Rotation paths and how fast each direction turns (degrees per step):
Each turn is a multiple of 5 degrees from 10 to 175, or 0.
Each row of a path follows its step; steps can be skipped.
Path 1:
step 0: [-10  25 -26  10  22  45  11   7  -9  -8  13  21 -15 -22  24 -23  -5 -24
  20  -4 -13   7   4 -10   0  -9  21  15 -17  17 -18 -24]
step 1: [ 10  15  -7  32  -3 -10  25  24 -15 -19  28 -21  21 -22  31  16 -18   5
 -11   0   3  16  -7 -26 -18 -30  17  -9   7   7  28   7]
step 2: [ 11  23   1  26  34 -10   0  19   5 -28 -12   2  21  15 -13 -23  22   2
 -18 -17  15  -1 -13 -29  -5   8  17 -28   5 -22 -34   4]
step 3: [ -9   6 -35  21  11  36   8 -15   8   5  -1  10   0  -9  -1  10  17  -4
  12  23   8  13  17  11 -10  19  27 -27  12 -26   0  46]
step 4: [ 27  33   6  24  11  -5 -36  12  -1   7  11 -10 -16 -15  23  10  -3  -3
 -11  20   2   4   5  24   1  18  46  36   4 -15   1  -7]
step 5: [ 34   0  40   5  43 -24   1 -20 -12   2   1 -18   2  17   7   5 -12  18
  16   4   6   3   8  -7 -16 -13   3   2  28  -2  -1  43]
step 6: [ -5   4 -15  -5   4  -3 -21 -30  -8 -13 -30 -28 -15   3 -20  14  20  21
  14 -19 -17 -27 -23  12  -1   6   3  -5  32 -37 -19   2]
step 7: [ 17   9   0 -13 -29   9  -9 -48  -2   9 -17  26 -18   0   7  -6 -16  -4
 -16  11 -38  14  30  26 -25  -4   9   5  14 -14 -11   0]
step 8: [ 21  15  38   1 -18 -12 -12   8  13   3 -11  -4 -34 -11  13  46  16   4
  -3  14  -8   1  -2   7   4 -33 -21   5  17  28 -15 -11]
[  5   1  -7   6   2 -12   5   4  -7   7 -10  -5  10   0   6  -4  -6   3
   2  -2   4   0  -5   4  10   2 -12  -6   6   0 -10   3] => 100
[ -8   4   3   2   4  -8   8   6  -1   5   9  -6 -12   8   4   3  -5  -5
  -5   0  -7   5  -7   7   1  -8   3   6  -8   1  -6   9] => 95
[  3  10   9   1 -12  -1   0   7   0  -2   0   0  -4   2   8 -17   5   5
   4 -11  -2 -10   3   3   2   7   4   0  -6  -7  -1   1] => 155
Path 2:
step 0: [-23   5   3  42 -15   2  28 -21 -19 -10   4  20  10   6   2   6   2  -3
 -14  17 -13 -33   7 -14  -4  21   2  10  -4 -13 -23  20]
step 1: [-11  -7 -24   3 -16   9   7 -21   5  -2   1 -14 -14  14  -5   3   5 -23
 -21   3  24 -22 -17 -40  14   8  26   3  21   1 -25 -12]
step 2: [ 13 -17   0  -3 -11  22  23 -25 -31 -39  13  -7   8   2  -6   2   6  -6
 -21   3  -9  -2   0 -17   7 -18 -12   5  -6 -34 -33   2]
step 3: [  4 -26  18 -15   6  -5  23  -7  -3  26 -22   1 -13   8  13   0   8 -22
  -6  -4 -11 -22 -21 -32  34  -7  -4   9   8 -19 -23  11]
step 4: [ -4   6  17   2  -3  16 -32 -13 -25   8 -25  -2  14   4   3 -11  15   9
 -14 -11  15   5  18 -27  13 -23  -9   1  13 -35 -32   1]
step 5: [ 11   2  28  23   0   6  15   3  21  10  -8  16  24   5  32 -24  23 -14
 -21   3  -5  -5  -5   1  25  15  -3  -3  -6 -27 -28 -10]
step 6: [ -2  31  10  -1   6  12 -22   1  19  -5  -4 -27  18  18   3  15  39   9
  -4  11  10 -18 -15  -8  24  -9  -5  19  22  -5 -26  -9]
step 7: [  1  13  14   8 -10  21   7  -3  -7 -26 -13  15  -5   9  35  15  47   1
 -28   3 -13   0 -14   2 -15  16 -24   5  -2  -7 -11  10]
step 8: [  5  33  24   2 -25   0  16 -18   2  13 -16  -4 -24   9  12  20   7  -7
  -7  -9  26 -19 -26   3   7   3   2  39  11  -3  -8 -13]
[ -2  20  -5   6   1 -10   4   9   2 -15  -2   3  -2   0   1  -1  -2   1
  -9  -7  -3  -2  -3  -3   1   3   2   4   6   2   4   6] => 45
[ 0  7  6 16 -2 -4 -3 -5 -8 14 -3  7  0 -4 -1 -9 -7 -1 -2 -1 14 -2  7 -1
 -5  5  5 -1  2  2 -2  0] => 85
[  1  -1  -5  10   9  -1   0  -5   0  -2   9   4   0   0  -6   4  12   7
  -2   5  -2  -1 -11  -5 -10   6   1   2  -1  12  -8 -12] => 60
[ -6   2   6  -8  -1  -1  -5   0  16   7   0   0  -8  -1  -2   1  -9  -8
  -4   0   5  -4  -6  -9   6  -1  -2   5   7   8   2 -12] => 155
